Each named turn below is shown by a few rows before and after it. Which turns, in which order, take the first row of each later pair to the second? The first pair is answered.
turn rem:
[-0.19 -1.08  0.02  0.25  1.29  0.01 -0.71 -0.04 -0.53  0.67  1.10  1.06] => [-0.39  0.69  1.40 -0.82 -0.58  0.21 -0.20 -1.23  0.44 -0.39 -0.96  0.29]
[ 0.63  1.13  0.52  0.57 -0.62  0.01  0.76 -0.57  0.01 -0.17 -1.39 -0.77] => [ 0.82 -0.41 -0.68  1.53  0.95 -0.20  0.30  0.39 -0.78  0.79  0.34 -0.12]
[-0.48 -0.73  0.59 -0.47 -0.09  0.77 -0.03 -0.61  0.46  0.60 -0.22  0.84] => [-0.45 -0.03  0.21 -0.02  0.21  0.99  0.66 -0.35  1.16  0.47 -0.14  0.47]
turn sov:
[ 0.52  1.46  0.80  0.06 -0.83 -0.26  1.37 -0.67  1.64 -1.05 -1.53  0.17] => [ 0.63  1.67 -0.72  1.28  0.42 -0.58  1.66  0.86  1.25 -0.92 -0.29  0.09]
[-0.13  1.00 -0.07 -0.45 -0.45  0.00  0.52 -0.02  0.35 -0.09 -0.64 -0.54] => [-0.07  1.00 -0.73  0.03  0.07 -0.17  0.57  0.63  0.08 -0.04 -0.11 -0.48]
[ 0.14  1.88  1.25 -0.59 -1.42 -0.37  1.55 -0.60  0.27 -1.00 -1.56 -0.61] => [ 0.23  2.43 -0.36  0.71 -0.22 -0.68  2.02  0.97  0.21 -1.05 -0.40 -0.82]
[-0.30  1.72  1.82 -0.90 -2.56  1.53  1.14 -1.44  1.91 -0.91 -2.57 -1.69] => [-0.09  3.20 -0.86  1.49 -0.57  1.23  2.37  1.12  2.12 -1.15 -0.85 -2.26]
turn fego:
[-0.70 -0.40  0.24  0.48  0.25  0.83  0.60 -0.60  1.52 -0.51  0.30 -0.11] => [-0.68  0.44 -0.78  0.99  0.24  0.03  0.44  0.88  0.36 -1.10  0.68 -0.38]
[-0.17 -0.75  0.92 -0.92 -0.97  0.42 -0.15 -0.62 -0.04 -0.13 -0.80 -0.03] => [-0.13 -0.89  0.02  0.30  0.61  0.96  0.80 -0.23  1.11  0.51  0.23 -0.15]
[ 1.15 -0.15  2.05 -0.72  0.16  0.69  0.69 -0.51 -0.63  0.40 -1.75 -0.48] => [ 1.31 -0.11  0.97  0.60  1.74  1.07  1.59  0.16  0.34  0.87 -0.67 -0.64]
Pairs:
(two turns a pair)
[ 0.31  0.62 -2.64  0.79 -0.76 -2.25 -1.60  1.36 -3.55 -1.95  1.46  0.10] => [ 0.21 -2.77  0.11  0.67  1.41  1.45  0.62 -3.73  2.59  1.20  1.33  0.72]  fego, fego
[ 0.13  0.53  0.72 -1.41 -1.19 -0.41 -1.82 -0.79 -2.31 -0.55 -1.40  0.88] => [ 0.21 -0.11  0.43  0.33  1.66  1.73  0.74 -2.03  2.02  1.15 -0.25  0.72]  fego, rem
[-0.12 -0.89 -1.04 -0.73  0.81  0.31  0.22  0.79 -0.57  0.26  0.74  0.23] => [-0.18  0.43 -1.11 -0.40  0.69  0.57  1.09  0.77  0.52 -0.19  0.34 -0.36]  rem, rem
[-1.74 -1.85  0.05 -0.51  0.82  0.28 -0.70 -1.47  0.32  0.92 -0.59  0.48] => [-1.68 -1.40 -0.78  0.45  1.77  0.42  0.00 -0.84  0.96  1.04  0.08  0.27]  rem, rem
[-0.59  1.39  1.41 -0.22 -0.21  2.06  1.66 -0.85  2.87 -1.21 -0.81 -0.27] => [-0.65 -1.02  2.70 -1.95 -1.32  1.56 -0.61 -1.66  0.54 -0.77 -1.15  0.87]  rem, rem
[ 0.72  0.14 -0.92  2.11  3.36 -0.24  0.60  0.34  0.16 -1.04  1.80  0.98] => [ 0.54 -1.92  1.46  0.39  2.59  0.72  0.00 -2.43  1.04 -0.13  0.75  1.63]  rem, fego
[-0.27  0.01  0.16 -1.02 -0.36 -0.26 -0.96  0.22 -0.86  0.08  0.02  0.60] => [-0.28  1.37  0.18 -0.70 -0.46  0.15  0.11  0.07  0.50 -0.36 -0.53 -0.02]  rem, fego
[-0.30 -0.78 -0.61 -0.56  0.63 -0.32 -1.00  0.81 -1.75  0.21  0.58  0.20] => [-0.43  0.34  0.94 -1.65 -0.86  0.29 -0.36 -0.79 -0.33 -0.38 -1.14 -0.30]  sov, sov
[ 1.53 -1.99  2.03 -1.04 -0.58  0.05 -0.25 -0.45 -1.25  1.56 -0.22  1.61] => [1.62 0.06 0.61 1.01 1.20 0.99 2.41 0.26 1.76 1.54 0.49 0.55]  sov, fego
[ 0.20 -0.61 -0.44  0.50  0.61 -1.38 -0.99  1.46 -1.31 -0.06 -0.29  0.69] => [ 0.15 -1.91  1.04 -0.10  0.74 -0.17 -0.62 -0.70  0.55  0.89 -0.79  1.02]  sov, fego
[-0.53 -0.28  0.80 -0.87 -0.72 -0.03 -1.13  0.54 -0.70  0.03  0.11  0.65] => [-0.43 -0.16  1.10 -0.46 -0.02  0.93  0.00 -0.27  1.27  0.43  0.05  0.42]  fego, sov
[-0.37  1.46  0.02  1.55  0.97  0.14  3.66 -0.19  2.19  0.25  0.35 -2.45] => [-0.49  0.84  2.58 -1.15 -1.96 -0.09  1.96 -2.09  0.86 -0.30 -1.89 -2.14]  rem, rem
[ 0.37  1.39  0.44 -0.09 -0.69  0.29  0.36 -1.47  2.10  0.23 -1.80 -0.99] => [ 0.33 -0.88  1.16 -1.17 -1.13 -0.23 -1.50 -1.89  0.04  0.82 -1.57 -0.01]  rem, rem
[ 0.07 -2.44  0.64  0.15  1.16  0.69  0.12 -0.74  0.50  1.25  1.09  0.57] => [ 0.09 -0.96  0.15  0.84  1.49  1.02  1.30 -0.46  1.86  0.87  0.97 -0.06]  rem, rem
[ 0.12 -1.05  1.13  0.05  1.00 -0.13 -1.20 -1.12 -0.52  1.26  0.16  0.44] => [ 0.03  0.58  1.78 -0.53 -0.31 -0.16 -0.80 -1.55 -0.04  0.33 -1.11 -0.23]  fego, rem
[ 0.70  0.43  1.62  0.74  2.24 -1.27  0.88  0.20  1.37  1.11  0.26  0.39] => [ 0.69  0.32  1.29  0.23  1.36 -2.48 -0.61  1.25 -1.17  0.51  0.31  0.67]  fego, sov
[ 0.35  2.26  0.56 -0.30 -1.92  0.33  0.39 -0.69  0.76 -1.43 -1.75  0.03] => [ 0.56 -1.77 -1.14  1.32  1.64  0.62 -0.23  0.09  0.13  1.10  1.59  1.50]  fego, rem
[-0.01 -1.19 -2.17  1.61  0.86 -0.76  0.12  1.67 -2.47  1.06  1.19 -0.06] => [-0.25 -1.12  1.27 -0.10 -0.48  1.46  1.58 -2.60  1.53  1.47 -1.41 -0.50]  rem, fego
[-1.16 -0.99 -1.05  0.73  0.49 -1.96  0.53  0.92 -1.06  0.73  1.29  1.80] => [-1.38 -0.87  1.31 -1.10 -1.50 -1.34  0.41 -1.43 -0.10  0.40 -0.81  1.66]  sov, sov
[-0.26 -0.02 -1.54  3.05  2.94  1.29  2.09 -0.11  2.37  0.43  1.49  0.24] => [-0.54 -0.89  2.72 -1.29 -1.68  1.14 -0.22 -3.67  1.01 -0.40 -2.26  0.71]  rem, sov
[-0.54 -1.97  0.76 -0.71  0.48 -1.33 -1.21 -0.65 -0.74 -0.77 -0.07  0.16] => [-0.51 -1.10  0.43  0.47  1.68 -0.22  0.62 -0.99  1.92 -0.45  0.20 -0.41]  sov, fego
[-0.26 -0.57  1.68 -1.01  0.16 -1.14  0.16 -0.57 -1.55  0.42 -1.24 -0.07] => [-0.13  0.50 -0.18  0.85  1.93 -1.00  1.55  0.95 -0.59  0.46  0.14 -0.56]  rem, sov
[ 0.12  0.16  0.21  0.15  0.34 -0.17  0.94 -0.92  0.69  0.54  0.57 -0.02] => [ 0.09  0.15  0.58 -0.24 -0.09 -0.15  0.67 -1.25  0.52  0.38  0.17 -0.04]  rem, rem
[-0.13 -1.50  3.04 -2.47 -0.75  2.12  2.65 -2.18  2.65  0.57 -1.90  0.82] => [ 0.11  2.34 -1.67 -0.35 -0.83 -1.50  1.65  4.48 -2.64 -2.24 -0.14 -0.07]  fego, fego
[-0.88 -0.19 -1.11 -0.75  1.87  1.67  1.06 -1.02  0.17 -0.16 -0.83 -0.15] => [-0.84  0.51 -2.03 -0.58  1.58  0.66  0.49  0.44 -1.45 -0.77 -0.55 -0.23]  sov, fego
[ 0.91 -0.70 -0.17 -0.03  0.41  0.39  1.08 -0.55  1.20 -0.50 -0.93 -0.59] => [ 0.83 -1.17  0.35 -0.62 -0.12  0.24  0.54 -0.85  0.62 -0.51 -1.23 -0.35]  rem, rem
[ 0.90 -0.60  1.33  1.63  1.10  2.02  2.45 -0.35  3.36 -0.10  0.06 -1.13] => [ 1.04 -3.00 -0.51  1.99  1.90  0.14 -0.26  2.11 -1.17  0.43  2.31  0.20]  rem, fego
[-0.57 -1.66 -2.24 -0.47  2.52 -0.40 -0.19  1.78 -0.79  1.36  2.83 -0.68] => [-0.90  1.62  1.19 -2.88 -1.20  0.62  1.17 -1.37  2.07 -0.44 -1.45 -2.07]  sov, rem
[ 0.34 -0.97 -0.40 -0.97 -0.14 -0.31  0.75  0.34 -0.31 -1.11 -1.13 -0.41] => [ 0.42 -0.94 -1.02 -0.41  0.57 -0.28  0.98  0.85 -0.23 -0.94 -0.52 -0.42]  sov, rem
[ 0.89 -0.11  0.64  0.20  0.04 -0.55  0.71 -0.87  0.84 -0.28  0.49  1.68] => [ 0.92 -0.26  0.05  0.49  0.27 -0.92  0.32 -0.12 -0.13 -0.30  1.01  1.80]  fego, sov
[-0.16 -1.07 -0.02 -0.03  1.17 -0.24 -0.76 -0.08  0.14  0.94  0.42  0.45] => [-0.22  0.42 -0.13  0.36  1.15  0.16  0.47 -0.09  1.56  0.50 -0.09 -0.28]  rem, fego
[-0.12 -0.11 -0.64 -0.01  1.20  1.07  1.60 -0.57 -0.44  0.94 -0.98 -0.28] => [-0.15  0.09 -0.21 -0.45  0.58  1.08  1.54 -0.99 -0.45  0.76 -1.50 -0.30]  rem, rem
[-0.33  0.50 -0.36  0.30 -1.00 -0.90 -0.72  0.34 -0.73 -1.16 -0.06  0.23] => [-0.35  0.14 -0.56  1.18  0.36  0.22  0.59 -0.36  1.49 -0.32  0.51  0.10]  fego, rem
